50 stands for zero in the data rows.
Some points, one per row:
tensor([50, 49, 51, 75, 74, 61, 68, 68, 63, 62, 44, 44, 50, 79, 80, 61, 62, 62, 46, 35, 61, 39, 45, 50])
tensor([60, 61, 61, 34, 34, 35, 39, 39, 63, 62, 68, 69, 63, 53, 54, 59, 59, 63, 62, 67, 54, 61, 42, 60])
tensor([69, 73, 74, 40, 41, 35, 31, 30, 59, 60, 69, 69, 48, 35, 35, 58, 57, 62, 67, 73, 48, 66, 48, 68])
tensor([56, 55, 52, 24, 24, 30, 28, 29, 57, 56, 64, 64, 52, 43, 43, 58, 59, 59, 55, 51, 45, 58, 37, 57])
tensor([68, 76, 71, 34, 34, 25, 27, 27, 60, 60, 75, 76, 76, 42, 43, 57, 56, 57, 62, 61, 29, 70, 42, 67])
tensor([60, 34, 42, 51, 52, 61, 66, 65, 57, 59, 48, 48, 38, 51, 51, 60, 60, 44, 56, 38, 50, 56, 42, 60])
tensor([36, 50, 58, 68, 67, 63, 66, 67, 53, 53, 36, 36, 45, 67, 68, 57, 57, 56, 42, 39, 60, 43, 46, 37])
tensor([47, 46, 49, 59, 59, 56, 65, 66, 54, 54, 32, 30, 42, 63, 63, 55, 55, 50, 40, 32, 54, 38, 40, 48])
tensor([28, 40, 35, 36, 36, 48, 49, 48, 33, 33, 33, 33, 18, 36, 36, 39, 39, 26, 34, 30, 34, 50, 51, 28])
tensor([43, 27, 34, 60, 60, 63, 61, 61, 60, 58, 57, 58, 55, 68, 69, 57, 57, 44, 46, 26, 43, 45, 27, 44])
tensor([43, 36, 41, 72, 72, 64, 59, 58, 58, 57, 36, 35, 38, 66, 66, 58, 59, 60, 47, 46, 65, 44, 47, 43])
tensor([19, 51, 30, 65, 65, 68, 57, 56, 20, 21, 40, 39, 81, 32, 33, 16, 15, 33, 31, 65, 37, 16, 62, 19])
tensor([44, 37, 39, 67, 66, 60, 58, 58, 58, 58, 45, 44, 54, 71, 72, 62, 61, 57, 43, 29, 51, 40, 43, 43])
tensor([59, 54, 58, 39, 38, 45, 39, 40, 60, 60, 63, 64, 44, 44, 45, 58, 58, 66, 66, 71, 57, 60, 45, 60])
tensor([47, 45, 48, 64, 64, 59, 73, 73, 53, 53, 36, 37, 35, 55, 54, 55, 55, 41, 49, 32, 56, 47, 39, 48])
tensor([25, 44, 25, 58, 58, 61, 60, 59, 23, 23, 36, 37, 59, 31, 31, 17, 17, 32, 26, 62, 37, 21, 73, 26])
tensor([27, 47, 34, 56, 56, 57, 57, 57, 29, 29, 42, 41, 58, 40, 40, 25, 24, 26, 29, 43, 27, 29, 57, 27])
tensor([43, 31, 41, 68, 69, 61, 62, 63, 58, 59, 42, 41, 38, 64, 63, 61, 60, 56, 58, 51, 72, 54, 38, 43])
tensor([38, 45, 39, 45, 45, 52, 47, 48, 30, 29, 30, 31, 37, 43, 43, 38, 38, 26, 39, 43, 35, 50, 67, 38])
tensor([60, 42, 49, 65, 65, 63, 67, 67, 56, 57, 43, 43, 44, 57, 57, 58, 57, 47, 62, 41, 59, 53, 49, 60])
tensor([22, 50, 35, 65, 65, 67, 57, 57, 23, 24, 40, 40, 61, 32, 32, 22, 23, 36, 35, 66, 37, 24, 66, 23])
tensor([64, 60, 59, 25, 26, 30, 28, 28, 60, 59, 70, 69, 47, 38, 37, 56, 56, 59, 63, 59, 44, 62, 39, 64])
tensor([49, 66, 63, 58, 58, 57, 66, 67, 47, 48, 38, 37, 64, 75, 75, 49, 48, 56, 35, 45, 72, 34, 62, 50])
tensor([40, 49, 31, 52, 52, 59, 53, 54, 27, 27, 36, 35, 47, 34, 33, 31, 31, 30, 37, 54, 48, 42, 80, 41])
tensor([42, 54, 54, 65, 64, 57, 61, 61, 53, 54, 39, 38, 60, 87, 87, 58, 57, 54, 40, 32, 59, 35, 43, 41])
tensor([59, 47, 51, 28, 27, 43, 46, 46, 67, 69, 58, 58, 42, 67, 68, 65, 66, 71, 61, 74, 70, 56, 53, 60])
tensor([61, 39, 49, 65, 65, 64, 63, 62, 55, 55, 48, 48, 40, 52, 52, 56, 56, 45, 53, 30, 48, 51, 46, 61])
tensor([72, 73, 66, 32, 31, 26, 29, 28, 55, 56, 65, 66, 65, 38, 37, 52, 52, 60, 70, 73, 45, 74, 55, 72])
tensor([35, 55, 49, 49, 49, 53, 52, 52, 30, 30, 36, 36, 56, 60, 61, 36, 36, 28, 29, 37, 35, 40, 61, 35])
tensor([64, 75, 71, 32, 32, 21, 24, 24, 58, 57, 67, 68, 53, 32, 32, 53, 51, 56, 67, 57, 32, 65, 37, 63])
tensor([58, 54, 56, 32, 31, 41, 33, 33, 58, 58, 74, 74, 62, 56, 56, 63, 64, 67, 64, 65, 53, 54, 39, 59])
tensor([60, 54, 57, 36, 36, 41, 37, 38, 55, 57, 63, 63, 57, 48, 48, 57, 57, 53, 53, 53, 36, 56, 38, 60])
tensor([61, 71, 68, 25, 26, 24, 31, 32, 65, 65, 72, 72, 59, 42, 41, 60, 60, 65, 55, 61, 43, 61, 50, 62])
tensor([75, 42, 50, 42, 41, 50, 46, 46, 64, 64, 63, 63, 40, 62, 63, 65, 64, 70, 49, 44, 65, 54, 64, 75])
tensor([49, 52, 57, 32, 33, 40, 41, 41, 66, 65, 64, 65, 55, 64, 63, 69, 68, 65, 55, 52, 53, 55, 37, 50])
tensor([64, 69, 66, 65, 66, 56, 63, 63, 50, 51, 37, 37, 57, 72, 72, 52, 53, 54, 48, 40, 64, 38, 60, 64])
tensor([34, 44, 37, 44, 44, 47, 48, 48, 32, 31, 27, 27, 22, 41, 40, 43, 44, 27, 46, 42, 41, 58, 66, 34])
tensor([59, 34, 47, 63, 64, 65, 63, 63, 56, 55, 46, 46, 50, 57, 56, 56, 56, 51, 57, 44, 58, 57, 46, 60])
tensor([29, 48, 30, 52, 52, 54, 50, 50, 26, 26, 40, 40, 65, 41, 41, 24, 24, 25, 24, 56, 31, 31, 70, 29])
tensor([56, 69, 61, 26, 25, 25, 25, 25, 58, 58, 72, 72, 65, 37, 38, 53, 52, 56, 59, 65, 36, 65, 42, 56])
tensor([26, 45, 24, 65, 65, 67, 55, 55, 20, 19, 48, 49, 80, 33, 33, 17, 17, 33, 27, 60, 35, 17, 71, 27])
tensor([55, 44, 47, 69, 70, 61, 57, 57, 55, 55, 46, 45, 42, 55, 56, 54, 54, 49, 47, 36, 64, 50, 54, 55])
tensor([43, 26, 34, 50, 52, 61, 64, 64, 62, 62, 52, 52, 43, 54, 53, 60, 59, 50, 62, 46, 45, 55, 28, 43])
tensor([55, 83, 78, 37, 37, 18, 18, 18, 56, 56, 74, 74, 65, 29, 29, 46, 47, 52, 67, 69, 25, 65, 30, 55])
tensor([38, 55, 56, 35, 35, 33, 43, 43, 62, 62, 67, 66, 62, 50, 49, 57, 57, 48, 73, 39, 25, 67, 10, 38])
tensor([57, 42, 47, 68, 67, 61, 61, 60, 59, 60, 42, 42, 36, 57, 57, 56, 55, 49, 42, 35, 63, 50, 54, 58])
tensor([62, 34, 42, 63, 63, 63, 64, 62, 59, 59, 52, 52, 52, 57, 56, 56, 56, 41, 39, 26, 55, 58, 50, 62])
tensor([65, 32, 41, 48, 49, 56, 53, 51, 55, 56, 55, 55, 42, 63, 64, 67, 68, 68, 61, 53, 69, 51, 55, 64])
tensor([55, 66, 66, 34, 32, 31, 30, 31, 59, 59, 70, 69, 57, 26, 26, 50, 50, 56, 56, 57, 43, 63, 39, 54])
tensor([29, 50, 40, 54, 54, 52, 48, 48, 26, 26, 37, 38, 38, 43, 43, 34, 35, 28, 36, 49, 38, 46, 64, 28])
tensor([38, 65, 64, 57, 56, 54, 68, 67, 47, 48, 32, 32, 66, 82, 82, 50, 51, 51, 30, 36, 66, 29, 53, 38])
tensor([65, 63, 63, 30, 30, 31, 30, 30, 56, 55, 59, 59, 61, 54, 54, 58, 58, 56, 64, 60, 50, 66, 40, 65])
tensor([69, 77, 73, 35, 34, 25, 29, 29, 56, 55, 76, 75, 69, 31, 33, 50, 51, 53, 73, 70, 37, 72, 39, 69])
tensor([30, 49, 29, 54, 55, 59, 59, 58, 24, 24, 39, 39, 67, 45, 46, 24, 24, 28, 24, 48, 33, 26, 69, 31])
tensor([56, 70, 70, 34, 34, 29, 26, 26, 60, 60, 58, 59, 52, 47, 46, 53, 52, 57, 59, 56, 48, 61, 31, 56])
tensor([48, 35, 45, 71, 72, 64, 65, 66, 65, 65, 53, 52, 48, 72, 73, 64, 63, 55, 50, 33, 50, 46, 35, 48])
tensor([67, 74, 74, 39, 39, 29, 25, 26, 57, 57, 72, 72, 68, 36, 36, 54, 53, 60, 80, 83, 46, 72, 41, 65])
tensor([61, 67, 66, 40, 40, 38, 34, 34, 59, 60, 65, 64, 57, 42, 43, 57, 58, 59, 63, 60, 44, 63, 42, 61])
tensor([63, 59, 56, 22, 22, 26, 26, 25, 60, 60, 63, 64, 48, 33, 33, 59, 60, 65, 69, 65, 56, 68, 46, 62])
tensor([44, 31, 34, 59, 58, 58, 63, 62, 65, 65, 48, 49, 31, 54, 54, 57, 58, 52, 49, 34, 58, 52, 31, 45])
tensor([67, 61, 58, 32, 32, 33, 30, 30, 56, 56, 71, 72, 70, 48, 48, 59, 59, 59, 77, 65, 53, 70, 47, 67])
tensor([44, 68, 75, 68, 70, 58, 57, 56, 42, 41, 28, 28, 68, 86, 86, 50, 50, 56, 22, 26, 62, 22, 52, 43])
tensor([44, 28, 44, 59, 59, 59, 60, 61, 62, 62, 45, 45, 27, 38, 39, 59, 60, 50, 61, 34, 45, 56, 19, 44])
tensor([58, 32, 42, 66, 66, 64, 63, 63, 55, 55, 45, 44, 46, 59, 59, 63, 64, 48, 58, 40, 53, 55, 41, 58])
tensor([31, 47, 39, 48, 48, 52, 50, 50, 27, 29, 31, 31, 35, 28, 28, 27, 27, 32, 42, 62, 40, 38, 67, 30])
tensor([49, 48, 57, 71, 70, 65, 69, 69, 53, 54, 45, 44, 46, 58, 57, 55, 55, 40, 46, 31, 52, 46, 42, 49])
tensor([36, 43, 31, 48, 48, 52, 52, 53, 29, 29, 35, 36, 36, 33, 33, 31, 30, 34, 37, 55, 37, 38, 82, 34])
tensor([61, 21, 41, 51, 50, 55, 61, 62, 60, 59, 53, 53, 36, 75, 75, 67, 66, 72, 41, 47, 78, 43, 63, 60])
tensor([26, 47, 47, 42, 42, 52, 55, 54, 35, 36, 44, 44, 45, 50, 49, 39, 39, 33, 39, 43, 37, 46, 51, 26])
tensor([46, 32, 40, 60, 59, 59, 56, 56, 57, 57, 44, 44, 41, 55, 54, 59, 60, 51, 51, 33, 47, 43, 33, 46])
tensor([61, 55, 62, 34, 34, 45, 36, 35, 62, 61, 61, 61, 36, 46, 48, 62, 63, 67, 49, 51, 55, 56, 48, 61])
tensor([64, 72, 71, 33, 33, 24, 25, 26, 56, 56, 65, 66, 55, 28, 28, 51, 51, 52, 58, 48, 32, 67, 33, 64])
tensor([45, 34, 44, 64, 65, 66, 69, 70, 57, 57, 44, 43, 37, 49, 49, 56, 56, 49, 63, 33, 49, 45, 33, 45])
tensor([60, 51, 54, 68, 66, 61, 66, 66, 53, 52, 47, 48, 53, 61, 61, 57, 58, 45, 53, 34, 53, 45, 51, 60])
tensor([56, 40, 43, 67, 67, 62, 64, 63, 55, 56, 45, 48, 56, 66, 66, 59, 60, 57, 59, 50, 67, 53, 51, 55])
tensor([56, 35, 45, 38, 38, 49, 48, 48, 61, 61, 64, 64, 54, 69, 68, 68, 67, 71, 55, 55, 70, 54, 46, 57])
tensor([16, 40, 28, 62, 62, 65, 58, 58, 23, 22, 39, 40, 71, 42, 43, 16, 17, 24, 12, 46, 30, 21, 60, 16])
tensor([73, 61, 68, 44, 44, 47, 38, 38, 57, 57, 72, 72, 62, 46, 46, 57, 58, 60, 69, 71, 53, 61, 46, 74])
tensor([79, 49, 53, 39, 39, 44, 41, 41, 59, 60, 62, 61, 53, 61, 61, 67, 67, 73, 58, 54, 61, 58, 62, 78])
tensor([64, 36, 42, 33, 33, 46, 43, 45, 63, 63, 67, 65, 44, 51, 52, 61, 62, 70, 63, 67, 73, 60, 54, 63])
Here are 24 more points, each followed by its number:
tensor([53, 62, 56, 57, 57, 51, 57, 57, 48, 48, 39, 40, 61, 80, 80, 56, 56, 62, 49, 57, 82, 45, 72, 53]) 0
tensor([50, 35, 42, 70, 71, 64, 57, 58, 59, 59, 45, 46, 39, 56, 55, 62, 62, 62, 50, 38, 55, 44, 43, 50]) 1
tensor([34, 56, 35, 82, 82, 78, 59, 59, 15, 15, 48, 47, 99, 35, 35, 12, 13, 38, 29, 77, 35,  9, 80, 34]) 2
tensor([51, 30, 33, 45, 43, 55, 50, 51, 62, 62, 60, 59, 40, 49, 49, 55, 54, 47, 51, 46, 55, 62, 42, 52]) 3
tensor([71, 57, 59, 35, 34, 40, 39, 39, 62, 63, 64, 64, 57, 56, 55, 60, 60, 64, 61, 63, 60, 63, 50, 71]) 4
tensor([24, 54, 32, 75, 74, 72, 58, 58, 21, 20, 45, 45, 75, 26, 26, 10, 10, 32, 26, 72, 32, 11, 72, 23]) 5
tensor([59, 35, 41, 60, 60, 59, 58, 58, 57, 56, 44, 44, 39, 57, 58, 61, 60, 51, 53, 28, 47, 51, 42, 59]) 6
tensor([61, 31, 35, 48, 48, 56, 56, 57, 61, 61, 50, 50, 47, 58, 58, 61, 61, 55, 63, 53, 64, 68, 48, 62]) 7
tensor([50, 51, 41, 50, 51, 58, 60, 59, 28, 29, 31, 30, 41, 47, 47, 36, 35, 31, 26, 41, 40, 44, 82, 51]) 8
tensor([56, 58, 54, 28, 29, 35, 39, 39, 59, 59, 72, 72, 62, 35, 35, 56, 57, 60, 73, 71, 54, 67, 40, 58]) 9
tensor([67, 81, 75, 39, 38, 20, 18, 18, 55, 55, 71, 71, 73, 43, 43, 53, 53, 53, 65, 63, 34, 72, 47, 67]) 10
tensor([24, 49, 41, 43, 43, 49, 56, 55, 31, 31, 35, 35, 42, 55, 55, 42, 42, 30, 41, 42, 37, 45, 51, 25]) 11
tensor([52, 78, 89, 52, 53, 11, 22, 23, 58, 58, 71, 71, 88, 34, 34, 40, 41, 53, 74, 84, 34, 78, 33, 51]) 12
tensor([74, 54, 59, 36, 37, 41, 37, 37, 58, 57, 73, 74, 48, 36, 37, 54, 55, 60, 69, 73, 57, 69, 48, 73]) 13
tensor([40, 35, 37, 40, 41, 49, 46, 46, 61, 61, 57, 56, 47, 59, 60, 59, 59, 53, 59, 38, 42, 50, 20, 40]) 14
tensor([54, 55, 57, 61, 61, 61, 69, 70, 53, 53, 41, 41, 43, 58, 58, 55, 56, 48, 56, 45, 60, 42, 38, 55]) 15
tensor([60, 30, 44, 57, 57, 61, 64, 65, 59, 60, 51, 51, 50, 47, 47, 59, 60, 51, 74, 57, 55, 62, 35, 61]) 16
tensor([38, 51, 31, 70, 70, 70, 52, 52, 19, 20, 45, 44, 76, 25, 25, 10, 10, 34, 20, 56, 29, 13, 82, 38]) 17
tensor([49, 45, 54, 70, 69, 62, 63, 65, 58, 59, 45, 45, 55, 70, 69, 62, 62, 54, 44, 28, 58, 47, 41, 51]) 18
tensor([48, 37, 48, 69, 70, 66, 62, 62, 57, 57, 54, 54, 51, 55, 55, 58, 57, 46, 50, 29, 47, 49, 33, 49]) 19
tensor([36, 44, 28, 48, 48, 53, 52, 54, 31, 31, 41, 41, 37, 30, 31, 27, 27, 31, 38, 48, 33, 35, 68, 35]) 20
tensor([64, 70, 65, 35, 35, 29, 23, 23, 58, 58, 77, 78, 65, 39, 39, 52, 51, 53, 63, 66, 46, 68, 40, 65]) 21
tensor([57, 41, 45, 32, 32, 44, 46, 44, 63, 63, 68, 68, 44, 53, 53, 60, 61, 67, 57, 54, 63, 52, 44, 58]) 22
tensor([51, 56, 57, 64, 63, 57, 65, 64, 55, 55, 37, 36, 52, 73, 74, 53, 52, 60, 42, 42, 74, 36, 50, 51]) 23
Which two of these numbered points are nearest to each point below, ignoring the 3 directions in which the first points spread most? Their numbers follow each, nearest first.
tensor([57, 85, 90, 47, 46, 11, 20, 20, 59, 59, 71, 71, 81, 29, 29, 42, 41, 57, 81, 88, 34, 75, 32, 58]) > 12 10
tensor([50, 79, 99, 63, 64,  0,  3,  2, 47, 47, 67, 67, 99,  1,  2, 23, 24, 42, 88, 88,  0, 95, 27, 50]) > 12 10
tensor([48, 78, 89, 49, 50,  0, 11, 11, 57, 57, 77, 76, 96, 15, 14, 30, 30, 45, 68, 70,  4, 72, 22, 48]) > 12 19
tensor([54, 64, 67, 69, 68, 60, 66, 66, 50, 50, 31, 31, 47, 65, 65, 58, 57, 44, 48, 37, 56, 43, 46, 54]) > 15 23
tensor([45, 53, 54, 63, 63, 56, 60, 61, 51, 51, 35, 35, 49, 72, 72, 55, 55, 55, 41, 37, 69, 38, 44, 44]) > 23 18
tensor([26, 44, 37, 38, 38, 47, 48, 49, 28, 28, 29, 31, 37, 44, 43, 35, 36, 22, 23, 27, 27, 47, 57, 25]) > 11 6
tensor([27, 46, 36, 39, 38, 50, 49, 50, 29, 29, 38, 37, 48, 50, 49, 37, 37, 32, 38, 44, 33, 40, 56, 27]) > 11 14
tensor([38, 47, 32, 50, 51, 53, 50, 51, 27, 26, 34, 34, 37, 33, 33, 27, 28, 29, 33, 45, 33, 39, 75, 39]) > 20 8
tensor([20, 52, 40, 66, 66, 62, 49, 49, 24, 24, 34, 34, 41, 22, 23, 20, 18, 26, 26, 48, 33, 21, 53, 21]) > 1 23
tensor([43, 47, 36, 41, 41, 47, 51, 50, 33, 33, 30, 31, 18, 31, 32, 36, 37, 29, 41, 46, 38, 54, 77, 43]) > 8 0
tensor([57, 31, 44, 43, 43, 54, 59, 58, 67, 67, 64, 64, 33, 62, 60, 69, 70, 76, 43, 50, 68, 45, 52, 57]) > 22 20
tensor([51, 45, 50, 30, 30, 44, 43, 43, 64, 64, 61, 62, 46, 65, 64, 70, 69, 77, 55, 64, 70, 50, 49, 51]) > 22 3
tensor([53, 54, 49, 28, 28, 30, 27, 27, 61, 61, 72, 70, 59, 45, 46, 56, 57, 57, 57, 59, 55, 67, 47, 53]) > 3 22
tensor([54, 25, 40, 45, 46, 55, 55, 54, 61, 60, 48, 47, 34, 71, 71, 71, 71, 79, 44, 45, 69, 38, 53, 55]) > 22 20
tensor([50, 65, 64, 57, 57, 58, 66, 66, 44, 43, 26, 26, 62, 82, 82, 51, 50, 62, 26, 38, 72, 27, 64, 50]) > 23 20
tensor([56, 33, 45, 65, 64, 67, 71, 72, 60, 60, 55, 54, 40, 42, 42, 51, 51, 40, 50, 33, 45, 53, 37, 57]) > 19 21
tensor([48, 44, 50, 28, 28, 40, 38, 38, 61, 62, 57, 57, 52, 63, 63, 69, 68, 72, 51, 52, 49, 49, 37, 47]) > 14 22
tensor([34, 45, 35, 40, 39, 47, 51, 51, 29, 30, 35, 34, 35, 41, 41, 29, 28, 26, 32, 43, 35, 43, 64, 34]) > 20 4
tensor([71, 63, 64, 34, 34, 39, 31, 31, 56, 57, 61, 61, 57, 44, 44, 55, 55, 58, 59, 66, 51, 69, 52, 71]) > 4 20
tensor([47, 47, 42, 43, 43, 49, 53, 53, 33, 34, 32, 33, 26, 32, 33, 32, 32, 25, 33, 41, 33, 51, 69, 46]) > 8 20
tensor([62, 68, 61, 48, 48, 50, 65, 65, 47, 47, 32, 32, 58, 72, 72, 47, 47, 52, 29, 36, 69, 35, 72, 63]) > 8 20
tensor([30, 48, 42, 44, 45, 49, 49, 49, 32, 32, 35, 35, 36, 47, 46, 39, 40, 27, 38, 44, 39, 46, 59, 30]) > 11 23
tensor([65, 33, 38, 52, 52, 56, 56, 57, 59, 58, 50, 50, 32, 39, 39, 56, 56, 46, 56, 34, 45, 59, 38, 63]) > 6 20
tensor([43, 42, 48, 65, 65, 62, 65, 66, 57, 57, 42, 42, 45, 60, 60, 58, 59, 53, 52, 33, 56, 44, 35, 44]) > 18 23
tensor([64, 54, 52, 29, 29, 41, 39, 38, 58, 58, 64, 64, 46, 39, 39, 56, 56, 60, 53, 51, 41, 55, 46, 64]) > 20 4
tensor([60, 66, 69, 38, 38, 33, 36, 34, 62, 62, 65, 65, 53, 41, 40, 59, 58, 64, 68, 68, 56, 66, 41, 60]) > 23 15
Now 24 new points, numbered from 0 again:
tensor([58, 26, 43, 44, 43, 58, 61, 63, 60, 60, 52, 51, 41, 74, 75, 71, 70, 72, 49, 43, 63, 42, 49, 57]) 0
tensor([31, 55, 35, 68, 66, 65, 55, 56, 25, 25, 33, 34, 49, 24, 24, 19, 20, 31, 25, 55, 31, 20, 71, 31]) 1
tensor([53, 39, 37, 35, 35, 46, 47, 48, 64, 63, 57, 57, 56, 54, 53, 54, 55, 49, 59, 40, 52, 56, 26, 52]) 2
tensor([63, 54, 58, 66, 65, 61, 63, 62, 53, 53, 38, 39, 40, 51, 50, 55, 57, 43, 34, 17, 52, 46, 50, 63]) 3
tensor([61, 63, 69, 39, 39, 37, 32, 31, 58, 59, 59, 59, 50, 42, 42, 59, 59, 61, 61, 62, 53, 62, 45, 62]) 4
tensor([55, 57, 60, 39, 39, 43, 37, 37, 59, 59, 70, 71, 55, 44, 43, 60, 61, 66, 67, 62, 41, 55, 32, 55]) 5
tensor([57, 29, 48, 48, 48, 61, 62, 61, 61, 61, 62, 62, 65, 81, 82, 69, 70, 71, 53, 56, 76, 46, 48, 57]) 6
tensor([44, 63, 63, 46, 46, 51, 58, 58, 36, 36, 27, 28, 75, 74, 74, 44, 44, 56, 27, 35, 63, 22, 62, 46]) 7
tensor([44, 27, 34, 56, 56, 59, 56, 56, 62, 63, 50, 50, 37, 63, 62, 62, 63, 58, 56, 39, 56, 49, 29, 43]) 8
tensor([58, 65, 65, 40, 41, 41, 39, 39, 60, 61, 74, 75, 63, 39, 40, 58, 58, 61, 64, 66, 41, 63, 40, 58]) 9
tensor([23, 41, 40, 33, 33, 49, 47, 47, 29, 28, 33, 32, 33, 47, 46, 37, 36, 30, 34, 49, 41, 48, 56, 24]) 10
tensor([47, 39, 48, 64, 65, 61, 60, 60, 53, 54, 42, 41, 39, 46, 46, 57, 57, 50, 58, 45, 58, 50, 40, 47]) 11
tensor([57, 47, 51, 38, 38, 48, 43, 42, 63, 62, 62, 61, 50, 65, 63, 70, 70, 74, 62, 70, 69, 57, 51, 56]) 12
tensor([60, 65, 66, 40, 41, 38, 37, 37, 59, 58, 71, 72, 54, 38, 38, 56, 56, 59, 62, 65, 50, 63, 43, 60]) 13
tensor([44, 49, 41, 50, 50, 49, 51, 51, 32, 31, 37, 38, 43, 46, 46, 35, 34, 29, 53, 59, 49, 57, 74, 44]) 14
tensor([19, 47, 40, 56, 55, 56, 51, 52, 27, 29, 39, 37, 53, 43, 44, 28, 28, 29, 36, 55, 45, 40, 62, 19]) 15
tensor([22, 51, 26, 77, 77, 75, 60, 60, 19, 19, 42, 42, 81, 22, 22,  4,  4, 29, 13, 65, 25,  5, 79, 23]) 16
tensor([63, 77, 74, 40, 40, 35, 31, 31, 59, 59, 67, 67, 60, 42, 42, 59, 57, 61, 68, 64, 44, 64, 39, 64]) 17
tensor([20, 48, 29, 62, 62, 68, 60, 58, 26, 28, 38, 39, 57, 30, 29, 21, 21, 24, 25, 54, 33, 24, 61, 21]) 18
tensor([21, 51, 30, 71, 70, 68, 54, 53, 22, 23, 44, 44, 72, 29, 29, 15, 14, 31, 26, 65, 34, 19, 75, 21]) 19
tensor([30, 47, 40, 57, 56, 57, 56, 55, 30, 30, 38, 38, 50, 41, 41, 30, 29, 27, 35, 46, 33, 40, 58, 30]) 20
tensor([53, 37, 40, 40, 41, 48, 49, 49, 62, 63, 56, 56, 48, 52, 52, 63, 63, 59, 68, 45, 44, 61, 33, 53]) 21
tensor([59, 66, 67, 30, 31, 27, 29, 29, 65, 64, 69, 69, 49, 49, 51, 55, 55, 64, 65, 70, 52, 66, 39, 59]) 22
tensor([64, 71, 65, 30, 31, 23, 24, 23, 60, 61, 70, 71, 61, 37, 39, 53, 54, 64, 69, 66, 47, 68, 46, 63]) 23
Which two of these numbered points are nearest to each point below, ignoring the 3 directions in which the first points spread most? Their numbers follow each, nearest first.
tensor([41, 58, 38, 60, 59, 63, 49, 48, 17, 17, 35, 35, 62, 28, 28, 16, 17, 36, 32, 69, 36, 20, 75, 41]) > 1 11
tensor([45, 31, 36, 61, 61, 59, 60, 60, 60, 60, 47, 48, 62, 82, 81, 60, 60, 54, 51, 38, 66, 50, 40, 45]) > 8 21
tensor([44, 31, 35, 50, 51, 53, 55, 54, 62, 63, 51, 51, 29, 38, 38, 51, 51, 46, 49, 32, 48, 54, 22, 44]) > 18 8
tensor([47, 29, 31, 53, 52, 59, 55, 53, 61, 59, 54, 54, 35, 47, 46, 60, 60, 48, 51, 31, 46, 55, 34, 48]) > 8 20
tensor([49, 59, 62, 40, 40, 49, 54, 54, 35, 36, 26, 27, 63, 65, 66, 41, 41, 54, 31, 39, 63, 20, 58, 50]) > 7 10
tensor([33, 48, 44, 60, 60, 59, 56, 56, 30, 31, 44, 44, 58, 49, 49, 32, 31, 26, 29, 41, 33, 38, 63, 33]) > 20 23
tensor([30, 43, 30, 40, 39, 52, 50, 50, 24, 25, 28, 27, 34, 32, 31, 30, 29, 29, 24, 37, 28, 38, 67, 30]) > 7 10
tensor([52, 37, 50, 44, 44, 50, 52, 51, 61, 61, 63, 62, 58, 67, 67, 67, 67, 70, 60, 57, 69, 44, 34, 52]) > 6 8
tensor([65, 46, 51, 62, 63, 58, 65, 66, 54, 54, 46, 47, 42, 48, 49, 57, 57, 40, 45, 28, 51, 54, 50, 65]) > 3 20
tensor([49, 28, 34, 54, 54, 60, 64, 64, 59, 58, 52, 52, 47, 53, 54, 60, 60, 46, 58, 42, 49, 53, 39, 49]) > 21 9
tensor([49, 50, 39, 48, 47, 54, 54, 56, 28, 29, 38, 37, 48, 49, 49, 35, 36, 38, 50, 73, 59, 55, 90, 48]) > 14 12
tensor([42, 51, 41, 42, 42, 49, 52, 53, 32, 32, 32, 32, 22, 35, 37, 39, 38, 33, 51, 61, 48, 60, 78, 42]) > 14 4
tensor([52, 55, 60, 69, 69, 60, 69, 68, 53, 53, 35, 34, 54, 64, 63, 55, 54, 50, 32, 19, 59, 39, 55, 53]) > 3 17
tensor([55, 65, 67, 52, 53, 53, 63, 63, 37, 38, 24, 24, 71, 77, 77, 44, 44, 61, 35, 60, 85, 32, 78, 55]) > 14 7
tensor([45, 52, 46, 46, 46, 47, 45, 47, 29, 29, 33, 32, 32, 41, 41, 38, 38, 31, 36, 50, 47, 54, 74, 45]) > 14 4
tensor([61, 39, 48, 35, 35, 50, 47, 47, 60, 60, 59, 59, 27, 44, 45, 65, 65, 71, 67, 74, 73, 60, 55, 62]) > 12 0
tensor([27, 41, 27, 53, 52, 55, 50, 50, 28, 28, 39, 38, 44, 28, 28, 29, 29, 27, 35, 53, 37, 41, 69, 28]) > 23 4
tensor([38, 36, 42, 65, 65, 63, 64, 64, 54, 54, 39, 39, 41, 60, 59, 57, 56, 53, 44, 34, 54, 41, 39, 38]) > 5 23
tensor([55, 36, 39, 44, 43, 54, 49, 50, 62, 61, 62, 62, 51, 52, 52, 55, 56, 52, 53, 39, 52, 56, 31, 55]) > 2 21
tensor([52, 29, 33, 51, 52, 58, 60, 60, 56, 56, 52, 53, 53, 54, 54, 61, 61, 55, 71, 49, 55, 53, 33, 52]) > 21 5
tensor([68, 47, 49, 35, 35, 46, 42, 43, 59, 59, 60, 60, 41, 55, 56, 66, 66, 67, 51, 49, 57, 57, 57, 69]) > 0 23
tensor([41, 51, 35, 64, 65, 61, 55, 55, 26, 27, 38, 37, 51, 37, 37, 24, 23, 36, 35, 64, 37, 31, 84, 40]) > 1 13
tensor([31, 43, 34, 48, 47, 51, 47, 48, 28, 28, 32, 32, 47, 48, 49, 32, 33, 29, 40, 50, 36, 48, 72, 32]) > 14 20
tensor([51, 41, 50, 75, 75, 67, 64, 64, 55, 56, 39, 39, 41, 62, 64, 60, 60, 50, 50, 31, 53, 44, 35, 51]) > 17 11
tensor([50, 67, 70, 60, 60, 57, 66, 66, 47, 47, 34, 34, 69, 83, 82, 51, 52, 57, 29, 30, 68, 26, 63, 51]) > 7 20
tensor([46, 69, 68, 34, 35, 28, 24, 24, 56, 57, 64, 65, 56, 34, 34, 55, 54, 63, 66, 62, 38, 61, 29, 46]) > 5 8
